Points on a branching shape with no loops
vora: [-0.66 -3.10 -2.88 -1.38  2.45  2.67  0.64  0.33  0.61  2.39 -1.02  0.13
 -1.51  0.69  1.61 -0.55 -1.02  2.48 -0.39  0.99]
sifab: [ 0.93  0.79 -1.59  1.38 -0.70 -0.52  0.28  0.29 -2.89 -0.08 -0.90 -1.93
  0.79 -0.23 -1.81 -1.46 -3.52  1.15 -1.34 -0.83]
Liva: [ 0.51 -0.67  2.17 -0.94  0.52  1.12  1.25 -2.54  1.87 -3.21  1.54 -0.24
  0.51  1.53  1.88  0.30  1.59 -1.65  0.99 -1.33]
kag: [ 0.10  3.63  0.97 -0.78  0.06 -0.04  0.40  1.13 -1.28  2.23  0.18 -0.97
  0.27 -1.13  1.01 -1.11 -0.86  0.36 -1.16  0.16]
bosut: [-0.44  3.77  3.18 -1.28  0.34 -0.37 -0.17  0.24  0.34  3.11  0.17 -0.96
 -0.49 -0.27  2.18 -1.00  0.73  0.26 -0.41  0.89]
Gefe: [-0.86 -2.06  0.99  0.55  0.78  1.83  1.34 -0.61  1.38 -5.12  0.01 -0.31
  0.04  1.81 -1.42 -1.49  2.22 -2.92  1.17 -1.62]
voda: [ 1.49 -1.74 -0.06 -1.28  2.66  1.97  2.31 -1.55  1.59 -0.46  0.16 -0.55
 -0.98  0.18  2.29 -0.25 -0.04  0.13  0.45 -0.20]
gim: [ 0.44 -0.75  2.11 -1.03  0.64  1.14  1.41 -2.39  1.81 -2.91  1.52 -0.34
  0.37  1.38  1.89  0.41  1.49 -1.36  0.86 -1.25]
daves: [ 1.15  0.93 -1.16  0.88 -0.58 -0.54  0.16  1.03 -2.98  0.21 -0.57 -1.37
  1.02 -0.55 -2.05 -1.27 -3.07  1.54 -1.16 -0.75]
Kog: [ 0.08 -2.68 -2.87 -1.28  2.98  2.56  0.83 -0.31  0.68  1.62 -0.97 -0.06
 -1.19  0.90  1.71 -1.00 -0.97  1.60 -0.21  0.63]
vos: [ 0.02 -0.03  2.17 -0.15 -0.29 -0.49  0.95 -2.72  2.88 -1.94  1.13  1.25
  1.83  1.33 -0.10  2.26  1.87 -2.78  0.40 -1.02]
zum: [-1.21 -3.04 -1.93  0.75 -0.47  0.81 -1.30 -0.47  0.69  1.86 -0.80  0.74
 -3.04 -1.09  1.55  0.27  1.46  1.81 -0.01  1.87]
zoni: [-1.08  0.29  0.62 -0.57 -0.97 -1.45  0.41 -0.59  2.26  0.04 -0.14  2.11
  2.89  1.22 -1.86  3.44  1.57 -3.04  0.51  0.21]
mev: [-1.24 -2.05  0.57  0.53  1.06  1.66  1.51 -0.25  0.99 -5.21 -0.52 -0.69
 -0.09  1.47 -2.02 -1.68  1.62 -2.64  1.01 -1.80]
mepi: [ 1.19  0.93 -1.16  0.89 -0.59 -0.55  0.13  1.03 -2.99  0.19 -0.54 -1.37
  1.02 -0.53 -2.03 -1.27 -3.04  1.53 -1.17 -0.74]
zutu: [ 0.36  0.41 -1.51  0.70  0.75 -0.18  0.74  0.01 -2.14 -1.58 -1.42 -2.28
  0.60 -0.64 -2.06 -1.72 -3.08  0.62 -0.61 -1.16]
danof: [ 0.77  2.06 -0.78  0.59 -0.32 -0.21  0.34  0.61 -2.43  0.45 -0.57 -1.44
  0.75 -0.74 -0.83 -1.35 -2.67  0.56 -1.25 -0.58]
botat: [ 0.71 -0.28  2.49 -0.05 -0.06  0.17  0.95 -3.23  2.94 -3.18  1.43  0.90
  1.49  1.52  0.72  1.17  1.94 -2.83  0.68 -1.39]
Les: [ 2.14  2.15  0.10 -1.29 -0.23 -1.98  0.50  5.21 -3.23  0.95  1.06  1.01
  0.10 -1.44 -2.04  0.22 -1.49  2.88  0.07 -0.26]
kam: [-1.31 -2.51 -1.56  1.62 -0.96  0.22 -2.22 -0.48  0.60  2.07 -0.28  0.75
 -3.31 -1.37  1.71  0.54  1.52  1.62  0.05  1.77]
totu: [ 0.36  3.24  0.33 -0.35 -0.04  0.00  0.45  1.03 -1.75  1.56 -0.02 -1.08
  0.49 -1.15  0.38 -1.20 -1.50  0.32 -1.22 -0.09]
Notuf: [-1.22 -1.59 -0.93  2.24 -1.49 -1.23 -3.99 -0.01 -0.01  2.45  0.69  0.57
 -3.29 -1.47  1.70  1.09  1.20  1.67  0.56  1.78]
feset: [ 0.47  3.08  0.14 -0.16 -0.05 -0.04  0.43  0.98 -1.91  1.34 -0.13 -1.13
  0.56 -1.11  0.16 -1.23 -1.73  0.36 -1.21 -0.22]
kevo: [-1.82 -0.28 -2.25 -0.72 -1.84 -2.01 -1.32  3.03  1.40  0.57 -1.65  3.47
  4.55  1.69 -4.08  3.19  0.53 -3.37  1.00  1.90]
Zimo: [ 2.27  2.46  0.22 -1.73 -0.03 -2.61  0.83  6.11 -3.16  0.99  1.28  1.38
 -0.60 -1.45 -1.81  0.64 -1.29  3.01  0.52 -0.07]
tol: [ 1.87  1.64 -0.20 -0.57 -0.41 -1.26  0.23  3.79 -3.24  0.81  0.61  0.30
  0.85 -1.32 -2.27 -0.40 -1.87  2.54 -0.47 -0.48]
zus: [ 1.53  1.22 -0.63  0.16 -0.50 -0.79  0.13  2.33 -3.11  0.57  0.01 -0.49
  1.11 -0.97 -2.25 -0.91 -2.41  2.07 -0.85 -0.62]
met: [-1.32 -2.45 -1.48  1.69 -1.02  0.14 -2.32 -0.43  0.56  2.09 -0.26  0.68
 -3.31 -1.37  1.72  0.56  1.51  1.57  0.11  1.75]
biz: [ 0.82  1.73 -1.02  0.83 -0.43 -0.29  0.32  0.51 -2.58  0.22 -0.69 -1.60
  0.75 -0.61 -1.14 -1.38 -2.91  0.69 -1.23 -0.66]
Sim: [ 0.71  2.40 -0.49  0.37 -0.24 -0.14  0.37  0.74 -2.33  0.67 -0.44 -1.34
  0.73 -0.88 -0.58 -1.31 -2.40  0.48 -1.20 -0.43]
fuvi: [-0.36  3.88  4.53 -1.31  0.61 -0.54 -0.81 -0.69  1.33  2.81 -0.33 -0.93
 -0.81  0.29  2.46 -1.01  1.34 -0.38  0.46  1.18]
meput: [-1.67 -0.02 -1.36 -0.71 -1.57 -1.87 -0.71  1.94  1.61  0.63 -1.27  3.06
  4.07  1.48 -3.45  3.39  0.87 -3.31  0.91  1.42]
daki: [-0.56 -3.01 -2.92 -1.36  2.65  2.80  0.77  0.22  0.63  2.34 -1.02  0.04
 -1.41  0.76  1.67 -0.68 -1.14  2.32 -0.44  0.81]
gomi: [ 1.16  0.92 -1.20  0.90 -0.61 -0.55  0.17  1.01 -2.99  0.19 -0.58 -1.42
  1.03 -0.53 -2.05 -1.30 -3.06  1.50 -1.17 -0.74]
lifa: [ 0.02  0.18 -1.36  0.51  1.13 -0.01  0.93  0.00 -1.81 -2.20 -1.55 -2.34
  0.45 -0.62 -2.22 -1.80 -2.75  0.30 -0.35 -1.32]
vaz: [ 1.74  1.47 -0.33 -0.32 -0.46 -1.03  0.17  3.19 -3.19  0.76  0.37 -0.01
  1.03 -1.19 -2.27 -0.60 -2.07  2.40 -0.65 -0.58]
gug: [-1.26 -1.86 -1.10  2.16 -1.32 -0.69 -3.43 -0.19  0.25  2.31  0.36  0.61
 -3.33 -1.49  1.79  0.93  1.30  1.57  0.39  1.74]
tana: [-1.14  0.26  0.53 -0.60 -0.97 -1.47  0.37 -0.50  2.22  0.10 -0.23  2.17
  2.96  1.21 -1.94  3.45  1.54 -3.06  0.50  0.25]
rem: [-0.97 -3.37 -2.31 -0.45  0.40  1.32 -0.50 -0.17  0.57  1.83 -1.03  0.67
 -2.43 -0.47  1.38  0.00  0.89  2.30  0.02  1.91]
Furi: [-0.96 -3.37 -2.35 -0.47  0.44  1.32 -0.52 -0.18  0.53  1.80 -1.05  0.68
 -2.43 -0.45  1.40  0.03  0.88  2.28  0.00  1.91]
lero: [ 0.64  2.71 -0.27  0.14 -0.15 -0.10  0.38  0.86 -2.16  0.95 -0.33 -1.26
  0.67 -0.98 -0.23 -1.31 -2.14  0.39 -1.21 -0.38]
pemi: [ 0.31  3.32  0.45 -0.46  0.02 -0.01  0.46  1.06 -1.69  1.69  0.04 -1.07
  0.46 -1.15  0.53 -1.17 -1.36  0.31 -1.19 -0.06]
Vum: [-1.07 -2.08  0.82  0.54  0.88  1.77  1.42 -0.43  1.24 -5.20 -0.22 -0.46
 -0.03  1.70 -1.69 -1.58  2.01 -2.81  1.10 -1.71]
teki: [-0.11  3.72  1.45 -0.97  0.12 -0.06  0.34  1.05 -0.97  2.59  0.29 -0.97
  0.08 -1.02  1.39 -1.07 -0.44  0.39 -1.04  0.33]
dule: [-1.18 -2.06  0.71  0.53  0.95  1.71  1.44 -0.35  1.12 -5.20 -0.38 -0.57
 -0.06  1.58 -1.85 -1.61  1.83 -2.75  1.05 -1.77]
Vib: [-1.72 -0.10 -1.71 -0.73 -1.70 -1.91 -0.96  2.39  1.53  0.62 -1.40  3.24
  4.26  1.58 -3.69  3.31  0.77 -3.34  0.94  1.59]
Nul: [-1.00 -3.36 -2.27 -0.31  0.27  1.25 -0.61 -0.24  0.57  1.83 -1.03  0.70
 -2.53 -0.53  1.37  0.05  0.99  2.23 -0.01  1.90]
kub: [ 0.19  0.30 -1.46  0.58  0.95 -0.10  0.84  0.01 -1.96 -1.89 -1.48 -2.28
  0.53 -0.62 -2.14 -1.80 -2.92  0.46 -0.46 -1.26]
tiko: [-0.93  0.28  0.88 -0.53 -0.83 -1.35  0.54 -1.02  2.36 -0.19  0.06  1.98
  2.72  1.20 -1.61  3.35  1.63 -2.96  0.44  0.01]
Lan: [ 0.47 -0.82  2.09 -1.09  0.74  1.15  1.51 -2.29  1.76 -2.69  1.50 -0.39
  0.24  1.28  1.90  0.46  1.41 -1.21  0.86 -1.23]
Puba: [ 0.47 -0.89  2.01 -1.13  0.87  1.21  1.57 -2.21  1.72 -2.50  1.47 -0.47
  0.12  1.20  1.96  0.51  1.32 -1.04  0.80 -1.16]
matin: [ 0.75 -0.28  2.49 -0.04 -0.04  0.22  0.99 -3.28  2.91 -3.22  1.45  0.90
  1.49  1.54  0.76  1.15  1.94 -2.81  0.68 -1.36]
maz: [-0.75  0.22  1.27 -0.44 -0.68 -1.17  0.70 -1.51  2.53 -0.53  0.35  1.79
  2.50  1.19 -1.19  3.21  1.73 -2.91  0.38 -0.28]
ritin: [ 0.44 -0.17  2.41 -0.08 -0.13 -0.11  1.01 -3.09  2.93 -2.70  1.32  1.02
  1.64  1.44  0.43  1.67  1.94 -2.81  0.51 -1.24]
raz: [ 0.50  3.06  0.10 -0.15 -0.05 -0.05  0.44  1.00 -1.95  1.31 -0.12 -1.15
  0.60 -1.12  0.13 -1.21 -1.76  0.33 -1.20 -0.23]
Fumo: [ 1.36 -0.48  2.49 -0.28  0.22  1.13  0.93 -3.25  2.38 -4.38  1.46  0.36
  1.07  1.88  1.85 -0.34  2.00 -2.77  1.36 -1.59]
mido: [ 2.23  2.32  0.17 -1.53 -0.11 -2.33  0.66  5.75 -3.19  0.95  1.20  1.20
 -0.29 -1.46 -1.94  0.47 -1.37  2.95  0.29 -0.17]
dini: [-0.82 -3.36 -2.47 -0.97  1.00  1.62 -0.23  0.08  0.48  1.97 -1.06  0.59
 -2.09 -0.07  1.35 -0.13  0.33  2.53 -0.02  1.76]
Pote: [ 0.91  0.83 -1.59  1.38 -0.71 -0.48  0.26  0.26 -2.90 -0.12 -0.89 -1.94
  0.80 -0.23 -1.81 -1.47 -3.52  1.13 -1.36 -0.87]
Mir: [-1.39 -1.64 -0.02  0.44  1.48  1.28  1.60  0.07  0.30 -4.96 -1.25 -1.29
 -0.18  0.77 -2.54 -1.85  0.46 -1.97  0.74 -1.96]
seza: [-0.42  3.84  4.06 -1.29  0.50 -0.49 -0.55 -0.32  0.96  2.96 -0.10 -0.96
 -0.72  0.12  2.36 -1.01  1.15 -0.09  0.12  1.05]
mibov: [-1.31 -2.21 -1.37  1.93 -1.13 -0.14 -2.73 -0.37  0.43  2.22  0.01  0.68
 -3.36 -1.46  1.76  0.68  1.44  1.56  0.21  1.75]
Pip: [ 0.46  3.07  0.12 -0.16 -0.06 -0.03  0.42  0.98 -1.94  1.32 -0.13 -1.14
  0.59 -1.08  0.18 -1.24 -1.72  0.32 -1.20 -0.20]
bozi: [ 0.59 -2.43 -2.65 -1.26  3.17  2.43  1.03 -0.71  0.82  1.07 -0.88 -0.16
 -1.12  0.83  1.78 -1.12 -0.84  1.07  0.00  0.50]
mafe: [-1.26 -1.87 -1.14  2.15 -1.33 -0.68 -3.42 -0.20  0.25  2.33  0.38  0.62
 -3.33 -1.45  1.76  0.90  1.33  1.58  0.39  1.72]
Torem: [-0.44  3.82  3.10 -1.28  0.31 -0.34 -0.14  0.32  0.26  3.12  0.18 -0.99
 -0.47 -0.35  2.15 -0.99  0.70  0.27 -0.46  0.84]
mikid: [-1.31 -2.17 -1.33  1.92 -1.16 -0.20 -2.81 -0.35  0.44  2.23  0.04  0.68
 -3.34 -1.45  1.78  0.72  1.43  1.56  0.22  1.71]
zosi: [ 1.30 -0.45  2.63 -0.04  0.09  0.70  0.96 -3.43  2.76 -4.06  1.50  0.66
  1.33  1.73  1.35  0.26  2.00 -2.94  1.07 -1.55]
Gotot: [ 0.85 -0.31  2.58 -0.02 -0.05  0.30  0.95 -3.30  2.89 -3.43  1.45  0.88
  1.42  1.58  0.89  0.95  1.97 -2.85  0.76 -1.44]
vefuz: [-0.98 -1.24 -0.41  2.00 -2.20 -3.02 -5.59  0.60 -0.95  2.38  1.55  0.24
 -3.09 -1.28  1.42  1.69  1.11  1.92  0.97  1.95]
fenu: [-1.08 -3.27 -2.15  0.07 -0.06  1.07 -0.86 -0.35  0.63  1.81 -0.98  0.75
 -2.74 -0.80  1.44  0.15  1.22  2.06 -0.03  1.92]
sez: [ 1.23  0.95 -1.05  0.77 -0.58 -0.58  0.15  1.25 -2.99  0.28 -0.44 -1.20
  1.09 -0.64 -2.09 -1.22 -2.89  1.65 -1.11 -0.72]
Sof: [ 0.66 -0.27  2.45 -0.03 -0.06  0.11  1.00 -3.21  2.90 -3.08  1.41  0.92
  1.52  1.52  0.66  1.29  1.94 -2.79  0.63 -1.33]
vini: [-1.12 -1.36 -0.73  2.23 -1.71 -1.94 -4.70  0.23 -0.36  2.45  1.10  0.43
 -3.21 -1.38  1.65  1.36  1.10  1.72  0.75  1.82]
nilev: [ 0.84 -0.31  2.54 -0.03 -0.04  0.30  0.97 -3.29  2.88 -3.41  1.45  0.86
  1.42  1.59  0.91  0.97  1.96 -2.86  0.79 -1.43]

How do the paths from each line's first point branch along the strands? (one pair of brackets a fork, the group with the point earlier in the line first; the first line done for you)
bozi: feset gug zoni vaz  (((feset vaz) zoni) gug)
Gefe: Notuf tol bosut vos  ((Notuf vos) (tol bosut))
teki: Sof tol seza bozi  (((Sof bozi) tol) seza)
dini: Sof zus Notuf bosut  ((Sof (zus bosut)) Notuf)
Torem: Zimo meput voda fuvi  ((Zimo (meput voda)) fuvi)
kag: seza tol Nul kevo  (seza (tol (Nul kevo)))
Kog: bosut zus mafe botat  (((bosut zus) botat) mafe)
totu: bosut vini tol tiko  (bosut ((vini tiko) tol))
meput: vini kevo Torem tol  ((vini (Torem tol)) kevo)
Pip: kevo vaz seza fenu  (((kevo fenu) vaz) seza)
gug: Gotot mido fuvi vini  ((Gotot (mido fuvi)) vini)
daki: mido raz fenu meput  (((mido raz) meput) fenu)
kag: fuvi vos vora mido  (fuvi ((vos vora) mido))
